Named turns come first, each shown by rows before and after it. Which turns, in which order, take the first row of each pair that follows to the second? Write the first one first, as in the answered first pair.
G (before |-> after):
[ 11  10  -5 -22   2   9  -6  16  18  -4   3  21   9   9  12   0   2  20
  -3 -25   0] |-> [ 10   9  -2 -17  -6  18 -11  11  16  -3   2  23  12   8  12  -5   5  13
  -1 -24   3]
[-18  -9  32   6  -9 -17  -6 -10  -1  18  -8   7  -1   2  -7 -16   4  20
   6  -3  10] |-> [-12 -11  24   1   1 -28   1  -6  -3  15  -5   7  -1   6 -11   0   1  32
   6  -8   6]
[ 14  -1 -26  -2   6   9  -3  -2  -2 -11  15  10   9  16 -13  50  -3   4
  -4 -18   6] |-> [  4   5  -1  13 -22  42 -25 -16   3  -4   6  10  11   9  -1   3   8 -24
  -4  -7  19]
A (before |-> after):
[ -6   6  19  21 -29  21 -18 -10   1  -3  -4   1   3  -9  19 -38   9 -23
   1   6   9] |-> [-16   1  18  15   0 -35  26  -1   3   9  -8 -17 -10  -2  17 -35 -10  13
   9   4 -12]
[ -5  -7   1  17 -17  12 -13  -7  -1  15 -12 -10   6   2 -15   0   3 -20
   9   2  14] |-> [ -8 -10  -1  13   2 -21  12   0  -1  21 -15 -21   1   6 -17   6  -7   1
  14   1   1]
[  2 -12 -11   3 -18  31 -23 -10  -7   0  -1  18  11   7 -15  22   9 -18
  -6  -7  10] |-> [-20 -20  13  20 -14   5   8 -19  -2  23 -14   3  -6  23 -19   3 -16  -7
  12  -6   0]
[ -4   4  -9  -9   7  13   2   3  -8 -11   2   7  -9   0  -6  31  12   1
   2   0   5] |-> [-11   1   4   5  -7  23  -2  -8  -4  -5  -4   6 -10   5  -8  19   6  -7
   6   4   7]
J (before |-> after):
[ -6 -17 -36  -6   5  25   6   4  -4   7   5   1 -15  -3 -41  -9  -7 -11
 -10  -4  17] |-> [ -1 -11 -41 -16  11  18   4  14  -6   5   8  -5 -14  -9 -34 -12  -2  -9
 -14  -1  15]
[  7  -4   2  -9 -10  35  -8 -23 -11   0 -16  10  -8  -4   5   8 -17  -3
  15   9   7] |-> [ 19   7  -9 -29   4  23  -8  -4 -13 -11  -7   1  -2 -21  17   1   2   5
   2  17   7]
[ -8 -14  18  11 -21  18  -7 -12   7   4 -12   8  -8  15 -13  -3 -14 -13
  11  -3   5] |-> [ 11   4   3 -11 -17  23 -26   8   0 -14  -1   7   7 -11   3 -13  16 -17
  -7   5  12]

Each pair is two turns apart.
[ -2 -14  -4  28   3  28 -11  18  -6  11   3  -8   5 -14   9 -36  36 -13
   4  12  35] |-> [  9 -21 -35   8  37 -13  13  33  -9   1  15  -5   6  -1  -9  22  25  22
   2  -3  16]
G, G
[-15  -8  15  15  -1 -13  20 -14   1  13  -9  -5 -15  16 -10   1 -22   7
  10  -5  -9] |-> [  5  -3 -14  -6  16 -21  15   4  -6  -5   5   3  -1   6 -11  36  -9  18
  -4  -8 -13]
G, A
[ -7   0 -27 -20  38 -28  25  24 -21  -1  10 -37  27  -3   3   6 -23  27
  16  -4 -32] |-> [-30 -19   9  31 -11  35   0 -20 -13  17  -8 -18  17  24 -13  -6 -49 -15
  36  -5 -13]
J, G
[ -8   1  -1 -14 -22   3   1   0   5 -13   6 -16   8 -19   4 -17  12  -1
  -5  20  -1] |-> [-20 -13   2  -5 -14 -15  21  -9   9  -3  -1 -17   0   1 -11   8 -12  12
   7  11 -10]
G, J
[ 26   7 -28 -33   6   4 -16  19 -10 -15  22   7  10 -16   0  19  26   8
  -6  -2 -10] |-> [-11  -7  24  15 -28  35 -14 -19   4  14  -6   2 -11   7  -3 -29  -2 -17
  19   5  -1]
G, A
[ -6  -6  -1  -7 -21   7   2  -3   6  -5   6  10  -3 -14   0  -6  -6 -22
 -10 -17  -7] |-> [-11  -6   1  -8 -12 -12  17  -4   8   3   5   4  -9  -8  -2  -5 -14 -10
  -6 -19 -16]
A, G
[ 11   1  17  -9  -9   4 -15   9  20  12 -25  -6 -20   6  16 -16 -17 -13
  13  -5   8] |-> [ 11   5  14 -18   2 -12  -6  18  20  14 -21 -11 -19   4  17 -16 -15  -1
  12  -3   4]
J, A
[ -9  -2 -12   7  -7  17 -29  -6  -4  -8  -4  -4   1   3  -8  32  -5  -3
  -1  -7  15] |-> [-11   4 -11  -8  17 -25  -5   9  -6  -1  -4 -20  -3  -1  -3  26  -7  23
   1  -6  -3]
J, J
[-28  -2   7   5  12  -9  -7  12   4  -8 -26  -6   0  -5  13 -27  19  22
  15  -5   3] |-> [-12  -6 -18  -1  12  11 -26  14   1 -26 -15  14  10  -3   5  13  28  14
   6 -13  10]
G, A
[ 26  -8  19  22 -16  15  -5  -2  -4  -9   8  -9  22 -14  -1 -12  17  12
  -8  17  12] |-> [ 23  -8  15  17   2 -18  16   7  -4  -6   9 -19  17 -13  -3  -8  11  32
  -6  18   0]
A, A
[ -8 -10  38  24 -11  -8  16 -20  -3  10  -8   2 -16  30 -20  22 -24  16
  19  -6  -3] |-> [ 11   8  28  12 -31  40 -32 -13  -9  -9   7  15   4   0   0  -1  20 -14
  -2   6  22]
G, J
[-18  13  38 -31  -3  -1 -28  12   3   2 -10 -29  10  -5   5  -5  26 -15
 -22  13 -43] |-> [-30   1  51  -8 -14   7 -21  -6   7  13 -21 -25   4  12  -8   1   2 -20
 -10   9 -44]
J, J
[-30  -1 -13   1   8   4  -1 -12 -15  -9 -16  13   2  23 -12  26 -23  29
   6 -16 -22] |-> [-29  10  -3   7 -17  43 -29 -17 -16 -15 -16  18  11   9   0  -6  -4  -3
   0  -7  -5]
A, G
[  6 -11  -8   9 -13  -4  -6   1   3  -4  -8 -29  10  37  10 -12  -6 -37
  -7 -13  22] |-> [  8  -6 -14  -3   2 -27   5  12   4  -5  -6 -38   9  29  16 -20  -2 -23
  -9 -10  16]
J, J
[-12 -27  10  27  -9  19   7 -17   2   6 -16   6 -12  25  -9  16 -23  -6
  20 -14  -9] |-> [  1  -9  -6  -7  30 -34  30  13  -3   2  -4 -13  -7   5   2  12  -9  27
   7  -9 -24]
G, A
[ 17  18  -7 -14 -11  31 -37  17   0 -16  18   7  22 -26  16 -19  33 -22
 -19  17  20] |-> [ 24  16 -30 -36  25 -19  -9  34  -4 -19  23  -3  20 -22   8  16  23  14
 -20  11   2]
G, G
[-17   1  13  19  -4  -1 -13  -6   3  -3 -20  -4 -33  23 -12 -26   5   7
  10 -12  11] |-> [-12  -1   5  20 -12  12 -23  -6   6  -5 -16   4 -29  19 -15 -18  10   0
   7 -14  17]
G, J
[ -4   4  -2 -10 -35  37 -28   5 -15   4   2  22  30  -3  11 -37   3 -16
   1  12   9] |-> [ -2  13  -4 -25 -17   6 -13  20 -16   5   1   6  30 -16  22 -57  10  -1
  -2  17   3]
J, A
[  3 -10   9  -1 -15  17  -7 -11 -17  -1  -1  19  13   9 -24   0  21 -15
  -9  13   4] |-> [  3  -9   2 -12  10 -24  18   1 -18   1   3   5   8   8 -25   7  12  10
  -8  10 -11]
A, A
[ -2  10   5 -12   9 -23  18   8  -4  -2  -1 -11   0 -12  13 -26   5  10
  -7   3  -8] |-> [ -7   3   7  -7  11 -28  26   1  -2   2  -5 -11  -3  -1   5 -11  -4  18
   0  -1 -15]
A, J
[ -9  -4  19   4  -1   0  22  -6   3  11  -7 -10   0   3   2 -10 -13   5
   9   7  -6] |-> [  6   8   8 -10  -7  18  -1   6  -1  -1   3  -4  14 -13  13 -14  14  -6
  -5  11   5]
J, J
[ -8 -20  15   5 -37  47 -39 -32  10  12 -16  14   8   2 -10 -16   5 -39
  -1   7  12] |-> [-24 -37  11   2   6 -29  21 -26  10  29 -21  -4 -11  29 -28  19 -34  13
  17  -7 -22]
A, G
[ -8 -18  28  17 -36  27  18 -18   6  15 -10 -16  -7   2   0 -19 -10 -19
  30  -4  -2] |-> [ 33  -4 -23 -28  -5  10   5  19  -9 -20  21  -5  16 -20   7  29  24  -2
   1 -11  -4]
A, A
[-12   1  10  12 -32  13 -12 -13   3 -15  23 -12   9   1  12   2   6  -9
   9   3   5] |-> [ -4   9  -6  -7  -9 -16  -1   6  -2 -19  31 -19  15  -7  18  10  13  10
   0   4  -3]
J, G
[  1  18  13 -18  22 -34  15  17   1   9   7 -30  -1 -28  21 -54  26  16
  -8  21  -6] |-> [ -2  21  24  -2  -8  11 -15   0   3   9   3 -17   2 -29  23 -68  31 -15
  -9  23  11]
A, A
[ -8 -10 -20 -11  17 -17  -6  16   5  -1   5 -13 -13  -3   0   3  -7  26
 -20  11 -12] |-> [-10 -18 -15   8 -10  24 -28  -2   7  -4   1   6 -10   6  -8  12  -8   1
 -15   6   2]
J, J
